One turn sends every row of this set to another row. A few are shown first. Where does it send the rows asked after them?
vav: [  7   5   3 -26  -2   7  15 -10  -3  -6  -9  11   4  -6   0   3  -5  15
  -1 -10  -2 -11  -2  -6  13  12  -5   1  -5 -20 -12   4 -25  16   0 -16
   0  -9  -2   5  24   8 -32  14]
Ninen: [-14  -8  -4   3   5   1 -11 -14   3  -2  -3  -9 -14  14  -9  -2  34  -8
 -19   0   2  12 -11   7 -26   2  -4 -11  -3   8  14  -2   7   9  20  -8
   5  -2   1  14 -25  -4  -5  -5]
Nos: [ 10  -5   6 -27  -6   5   9 -12  -4   6   2  -1  -1 -14  -1  -3  -9  11
  -4  -3  -5  -9 -10 -14  12  13   1   6  -5 -20 -23   6 -31   4  -1 -14
  -2 -12  -5  -4  15   1 -29  13]
tigot: [ 14   7   2 -28   4   7  10 -19 -10   1   7  -3   3 -13 -18   2 -13   2
   2   3   4  -9  -3  -2  12  13   8  -7  -1 -16 -14   5 -29   3  -8 -12
  -7  -5   0   0  11   7 -41  22]
povob: [  2 -13 -17   0  13   1  -1 -12  -3   6  10 -11   5  -1 -15  -9  14 -14
 -17  -2  -1   9 -21  14 -26  -9  -1 -10  -2  11   4   5   5   6  23  -6
  11  -1 -11  19 -18   2 -10 -10]
Gisi: [ 13  -4   1 -24  -2   5   7 -14  -6   0   6  -1   5  -8  -6   6 -11  12
  -1  -5   0  -4 -10  -4  14  17  -2  -2  -5 -19 -17  -1 -35   8  -4 -12
  -7  -8  -5   2  18   7 -36  18]
fipid: [ -4   1  -2  -2   8   5 -11 -15   0   1   2 -13 -12   6 -17  -7  23 -14
 -16   1   7  10 -10  13 -23  -2   3 -16   0  10  12   1  14   3  17  -6
   3  -1   1  17 -33  -1  -4  -1]
Tomag: [ -2   6  -5   2  10   7  -5 -11   2   2   7 -12  -5  -1 -18 -14  22  -9
 -11   2   5  12 -14  13 -28   1  11 -14   5  12   8   6  13 -11  12  -7
   7  -1   2  13 -29  -3  -7  -3]
Fer: [  3   6   7 -22   1   3   2 -24  -7 -14 -13  -1  -6   0 -13   7  -1  16
   2   1   4  -2  -7   2  16  22   9  -4  -8 -26 -12  -3 -25  11  -4 -12
  -9  -2  -1 -10   6   1 -44  20]
legu: [  3  14   3 -31   5   7  19 -17  -6  -7 -10  10   1 -10 -11   0  -1   6
   2   0   2 -17   8  -3  10  11   5  -3  -2 -17  -6  10 -21  13  -2 -15
   1  -6   4   0  16   7 -38  17]
pode: [  1 -11  -6   4   5   9 -10  -5   6   9  15 -11 -11   6  -9  -1  22 -13
 -18  -5   2   9 -14   1 -24  -2 -13 -14  -2  13   8  -1   6  -1  17  -8
   4  -5   1  26 -17   3  -1  -4]
Mita: [  5 -16 -16  13  13  10  -7  -7   5   6  13 -13  -7   5 -14   0  18 -13
 -14  -4  -2   6 -21   2 -22  -2 -13 -13  -8   9   5   2   8  -3  20  -9
   9  -1  -5  23 -12   5 -13  -9]
digek: [  6  11   7 -20   1  13  10 -14   0 -12 -14   9  -9  -2  -7   7   0  14
   4  -6   1 -14   2  -8  17  18  -4  -4  -9 -23  -9   3 -17  10  -3 -16
  -3  -4   5   2  18   8 -38  17]
Fepe: [  5  -3   3 -17   0   7   3 -17  -2  -8  -3   0  -7   1  -7  12   0  14
   1  -2  -1  -5  -7 -10  15  23  -5  -3 -10 -23 -12  -3 -32   7  -5 -14
  -7  -5   1  -4  19   4 -42  19]
gare: [-15  -2  -7   5   7   0  -5 -14   5  -5  -3  -7  -7   9 -11 -10  35  -1
 -14   2   1  15 -14  10 -32   6   7  -8   2   8  12   3   6  -2  16  -8
  10  -2   1   4 -24  -8  -9  -6]
ruzu: [ -1  -9  -8  13   4  10  -8  -1  11   5  13 -10  -7   6  -6  -4  25  -3
 -14  -7  -2  13 -19  -1 -27   5  -9 -10   0  11   5   0   4 -12  13 -10
   8  -5   2  18 -11   0  -4  -8]
Kiza: [ -2  -7  -6  -6   6   1  -5 -10  -2   8  10 -11  -1   1 -10 -10  19 -14
 -20  -3   4  12 -13  13 -27  -7  -1 -12   4  14   8   2   5   7  20  -6
   5  -5  -4  22 -25   0   1  -4]
Zatut: [-12 -12 -14   9  14   1  -7 -19   1  -6  -5  -9  -9  11 -16  -1  31  -9
 -14   3  -2   9 -17   9 -25   1  -3 -10  -9   5  12   2   8   9  24  -8
  10   2  -5   9 -20  -4 -18 -10]
sume: [  6  -3  10 -17  -5  10   2 -15   2  -2  -6  -1 -16  -6  -3   5   0  13
   0   0  -4 -11  -7 -20  15  21  -2   3 -11 -25 -18   3 -25   1  -3 -16
  -4  -9   2  -9  14  -1 -35  15]
ren: [ 14   7   9 -30  -1   9   9 -18  -7   6   2  -4  -5 -20 -12  -7 -13   4
   0   4   1 -13  -4  -9  13  11  12   0  -2 -19 -20  10 -22  -2  -5 -13
  -3  -9  -1  -5   4   1 -33  18]
rire: [  1   7   2 -30   6   0  11 -26 -12  -7  -5   0   2  -8 -16   1  -2   6
   0   7   4  -8   0   2   9  16  14  -3  -2 -19  -8   5 -32  12  -5 -11
  -5  -4  -1 -10   7   1 -44  20]
zare: [  1  -2 -12   5  16   6  -7 -19  -3  -2   2 -14  -7   2 -23  -7  17 -15
 -12   3   4   7 -18  16 -21  -4   6 -16  -6   7   8   4  18   1  20  -6
   7   4  -5  15 -30   0 -17  -6]
kina: [ -4  -5  -3  13   1   6 -14  -6  10  -6  -2 -11  -9  11  -6  -6  27   7
 -14  -9   0  20 -26  10 -22   9  -2  -9  -3   4   4  -5  11  -6  15  -8
   5  -1  -2  12 -22  -4  -4  -7]
Nono: [  1   3  13 -24  -5   3   2 -23  -4  -8 -17  -1 -12  -7  -5  -2   0  17
  -1   2  -1  -6  -9  -7  16  19  11   5  -9 -28 -18   2 -20   8  -1 -13
  -5  -7  -2 -15   2  -5 -35  15]
moreg: [  4  14   8 -29  -1   5  12 -19  -6 -14 -21   9   0  -5  -7   0  -4  17
   2  -6   3  -9  -2   4  16  14   7  -1  -5 -24 -10   3 -16  18   0 -13
  -3  -4  -2  -2  10   5 -35  16]
bur: [ 16  14   6 -28   0  12  13 -13  -5  -5  -6   7   1 -13  -9   0 -14   9
   3  -8   4 -13  -1  -1  16  10   2  -5  -3 -19 -13   6 -16   8  -4 -14
  -3  -6   0   8  15  11 -33  18]
tonib: [ -2 -10  -2   5   0   5 -16  -8   6   0   2 -12 -12  12  -4  -1  23  -3
 -19  -9   2  17 -21   8 -19   1 -10 -11  -6   6   6  -8   9   6  20  -7
   1  -3  -4  21 -23   0   1  -5]
nukon: [ -2   6   8 -31   1   2  11 -24  -8  -1  -9   0  -7 -14 -11  -5   1   6
  -2  10  -1 -13   1  -9   8  14  15   3  -3 -21 -13  12 -26   6  -2 -14
  -1  -8   1 -15   4  -5 -38  16]
Vulik: [  1  -6  -9   0   4   3  -2  -4   3   8  14 -10   6  -2  -8 -14  18  -5
 -16  -7   0  16 -21  12 -31  -2   2  -9   7  13   2   4   2  -8  15  -7
   9  -5  -5  18 -19  -1   0  -7]
foge: [  1 -16 -11  13   7   5 -13 -11   4  -4  -1 -13  -7  11 -10  -1  19  -1
 -15  -9  -1  15 -29  12 -17   1  -9 -10 -12   2   2  -6  13   6  23  -7
   6   2 -10  17 -20   0 -11 -10]

legu -> bur
Nono -> nukon
Zatut -> zare
Where do these go?
Ninen -> fipid
Tomag -> Vulik
Fepe -> Fer

